These views show one set of named points, seen from different sides, and a view may be mirrored.
A view may leave some points out, and in a few views one point is out of place. Which views, in the order they come, and which point in each? Write - if none.

-- scene 1 --
A:
  q_243 [-1.97  0.75 -2.31 -0.87 -0.77 -0.48 -1.37  0.24 -0.68 -2.24  2.10  2.70]
  q_972 [-3.92  0.20 -3.49 -0.08 -0.48  0.72 -2.03 -0.01 -0.34 -2.29  2.91  3.31]
  q_973 [-2.27  0.96 -1.38 -0.77 -1.60  0.26 -1.49  1.23 -1.16 -2.03  2.26  0.96]
  q_61 [-2.90 -0.37 -2.48  0.39 -0.52  0.36 -1.95  0.54 -1.33 -2.76  2.74  3.33]
  q_261 [-2.30  0.91 -2.15 -0.82 -1.06 -0.10 -1.47  0.46 -0.69 -2.13  2.23  2.12]
  q_105 [-3.00  1.16 -2.97 -1.12 -0.84  0.07 -1.59 -0.05 -0.02 -1.84  2.35  2.40]
  q_338 [-2.85 -0.13 -2.50  0.22 -0.66  0.30 -1.83  0.51 -1.22 -2.63  2.65  3.11]
  q_149 [-2.51  0.23 -2.60 -0.25 -0.59 -0.12 -1.66  0.23 -0.85 -2.46  2.38  3.23]
  q_421 [-1.38  0.56 -1.11 -0.57 -1.36 -0.38 -1.30  1.19 -1.57 -2.35  2.02  1.61]
  q_411 [-3.15  0.33 -2.49 -0.21 -0.88  0.54 -1.82  0.58 -0.88 -2.33  2.65  2.41]
B:
  q_338 [-0.24  3.02  1.14  1.66  4.22 -2.63  5.67 -5.11  0.60 -2.12  1.00  0.37]
  q_149 [-0.01  2.99  1.16  1.04  4.33 -2.78  5.66 -4.79  0.83 -2.50  0.75  0.79]
  q_411 [ 0.03  3.28  1.47  1.02  3.81 -2.89  5.84 -5.10  0.26 -1.76  1.33  0.46]
  q_61 [-0.33  2.86  1.01  1.96  4.29 -2.48  5.70 -5.27  0.54 -2.27  0.98  0.27]
  q_421 [ 0.24  4.04  1.34  0.67  4.12 -2.99  5.48 -3.03  1.24 -0.51  1.85  0.69]
  q_105 [ 0.46  3.39  1.78 -0.30  3.72 -3.36  5.91 -4.84  0.41 -2.39  0.96  1.13]
  q_973 [ 0.27  4.06  1.60  0.49  3.77 -3.07  5.60 -3.45  0.85 -0.43  2.05  0.56]
C:
  q_243 [-0.14  0.87  3.81  1.39 -0.69  1.67 -2.33 -0.31  1.27  2.10 -2.07 -3.46]
  q_973 [-0.88  1.57  3.09  2.66  0.29  1.42 -1.86 -0.77  2.11  2.25 -1.82 -4.50]
  q_105 [ 0.72  0.85  4.28  1.64 -0.46  2.14 -1.51 -0.04  1.69  2.01 -2.73 -3.78]
  q_411 [ 0.03  0.64  3.49  1.68  0.55  2.54 -1.89 -0.69  1.66  1.33 -2.35 -3.73]
  q_338 [-0.24  0.31  3.26  1.17  0.51  2.64 -2.39 -0.85  1.24  1.13 -2.14 -3.28]
  q_972 [ 0.95  0.02  3.98  1.12  0.55  3.28 -1.68 -0.42  1.47  0.91 -2.95 -3.32]
  q_421 [-1.41  1.44  2.91  2.16 -0.18  1.05 -2.67 -0.85  1.64  2.26 -1.34 -4.05]
  q_149 [-0.03  0.45  3.65  1.09 -0.20  2.30 -2.43 -0.48  1.18  1.49 -2.21 -3.22]
D:
  q_338 [-7.40  3.11  1.50  0.84  0.64 -2.10 -1.55 -1.58 -3.30  0.51 -2.63  1.00]
  q_105 [-7.21  1.99  0.65  2.08  1.21 -1.94 -0.38 -0.94 -3.79  1.09 -1.61  0.53]
  q_973 [-7.40  1.75  0.37  1.93  1.15 -1.64 -0.22 -1.92 -3.23  0.04 -1.03  1.31]
  q_61 [-7.49  3.34  1.73  0.64  0.55 -2.10 -1.82 -1.68 -3.24  0.44 -2.81  0.96]
  q_411 [-7.52  2.71  1.14  1.35  0.82 -1.82 -1.35 -1.28 -3.76  0.64 -2.35  0.86]
  q_243 [-6.80  2.65  1.34  1.48  1.00 -2.61 -0.44 -1.34 -2.70  1.22 -1.82  0.52]
  q_972 [-7.57  3.24  1.45  1.17  0.66 -1.91 -1.94 -0.49 -4.33  1.30 -3.21  0.32]
  q_149 [-7.11  3.10  1.60  1.05  0.75 -2.42 -1.18 -1.33 -3.01  1.02 -2.43  0.60]
  q_421 [-7.01  2.07  0.86  1.49  1.07 -2.21 -0.07 -2.42 -2.20 -0.05 -1.00  1.46]
  q_261 [-7.02  2.34  0.96  1.70  1.08 -2.22 -0.42 -1.39 -3.09  0.90 -1.67  0.74]
E:
  q_972 [ 1.01  0.42 -2.12 -0.66 -1.19 -0.90  3.00 -1.75  3.91  1.93  0.42  1.79]
  q_421 [ 2.87 -1.45 -1.13 -0.25 -1.37 -2.06  0.63 -2.57  3.14  3.90  1.21  2.81]
  q_243 [ 2.34 -1.01 -2.57 -0.72 -1.25 -1.53  1.87 -2.35  3.13  3.48  0.78  2.09]
  q_973 [ 2.25 -0.84 -1.15  0.18 -1.36 -2.51  0.36 -2.65  3.38  3.09  1.39  2.23]
  q_261 [ 2.12 -0.78 -2.17 -0.34 -1.29 -1.89  1.42 -2.43  3.26  3.14  1.03  1.98]
  q_61 [ 1.78 -0.33 -1.06 -0.81 -1.18 -0.63  2.69 -1.77  3.85  2.86  0.44  2.77]
  q_149 [ 1.97 -0.62 -2.06 -0.85 -1.22 -1.00  2.43 -2.00  3.47  3.15  0.57  2.31]
  q_105 [ 1.60 -0.30 -3.01 -0.42 -1.28 -1.83  1.93 -2.35  3.27  2.64  0.90  1.34]
  q_338 [ 1.79 -0.44 -1.28 -0.74 -1.25 -0.89  2.47 -1.89  3.80  2.87  0.53  2.63]
  q_411 [ 1.59 -0.13 -1.49 -0.31 -1.30 -1.45  1.94 -2.08  3.74  2.49  0.77  2.16]
F:
  q_149 [ 0.35  1.57 -0.30  0.05 -0.77  0.18 -0.62  0.22  0.83 -0.25 -0.16  0.42]
  q_243 [-0.13  1.76 -0.41 -0.46 -0.84  0.79 -0.29  0.67  1.23 -0.29 -0.08  0.92]
  q_411 [ 1.08  1.41 -0.71 -0.34 -0.34  0.32 -0.48 -0.38  0.88  0.06 -0.73  0.66]
  q_105 [ 0.26  2.49 -0.55 -0.41 -0.09  1.03  0.36  0.14  0.88 -0.10 -0.70  0.55]
  q_261 [ 0.28  1.54 -0.67 -0.82 -0.57  0.96 -0.22  0.39  1.34 -0.07 -0.39  1.15]
  q_972 [ 1.05  2.24 -0.39  0.43 -0.05 -0.04 -0.24 -0.81  0.25 -0.01 -0.86 -0.29]
  q_421 [ 0.39  0.38 -0.89 -1.39 -1.19  0.92 -0.80  0.78  1.95 -0.12 -0.11  2.06]
  q_973 [ 0.93  0.86 -1.19 -1.69 -0.56  1.27 -0.28  0.18  1.76  0.16 -0.79  2.03]
  q_61 [ 1.00  1.06 -0.42  0.29 -0.86 -0.45 -1.15 -0.35  0.70 -0.11 -0.29  0.29]
  q_338 [ 0.89  1.16 -0.50  0.07 -0.77 -0.21 -0.97 -0.26  0.82 -0.14 -0.33  0.44]
G:
  q_421 [ 0.69 -0.18  0.25  0.69  1.23  0.05 -2.08 -1.04 -0.47  0.83 -1.54 -0.87]
  q_149 [ 0.17  0.59 -0.26  0.00  0.74  0.07 -0.86  0.94  0.35  0.65 -1.44  0.01]
  q_243 [ 0.70  0.70 -0.18  0.54  1.10 -0.52 -1.38  0.64  0.18  0.65 -1.68 -0.19]
  q_972 [-0.42  0.50 -0.69 -0.24  0.18 -0.21 -0.29  1.48  1.02 -0.24 -0.65  1.00]
  q_105 [ 0.56  0.71 -0.54  0.80  0.89 -1.17 -1.22  0.90  0.63 -0.28 -1.12  0.49]
  q_61 [-0.38  0.12 -0.21 -0.57  0.34  0.76 -0.53  0.69  0.36  0.64 -1.09  0.17]
  q_261 [ 0.61  0.33 -0.18  0.70  0.99 -0.64 -1.56  0.09  0.16  0.24 -1.25 -0.09]
  q_411 [-0.09  0.06 -0.35  0.17  0.48 -0.03 -0.99  0.32  0.48 -0.02 -0.78  0.39]
  q_338 [-0.23  0.14 -0.19 -0.30  0.45  0.52 -0.72  0.64  0.38  0.53 -1.08  0.16]
Moved in: B, D
  B moved: q_421
  D moved: q_105
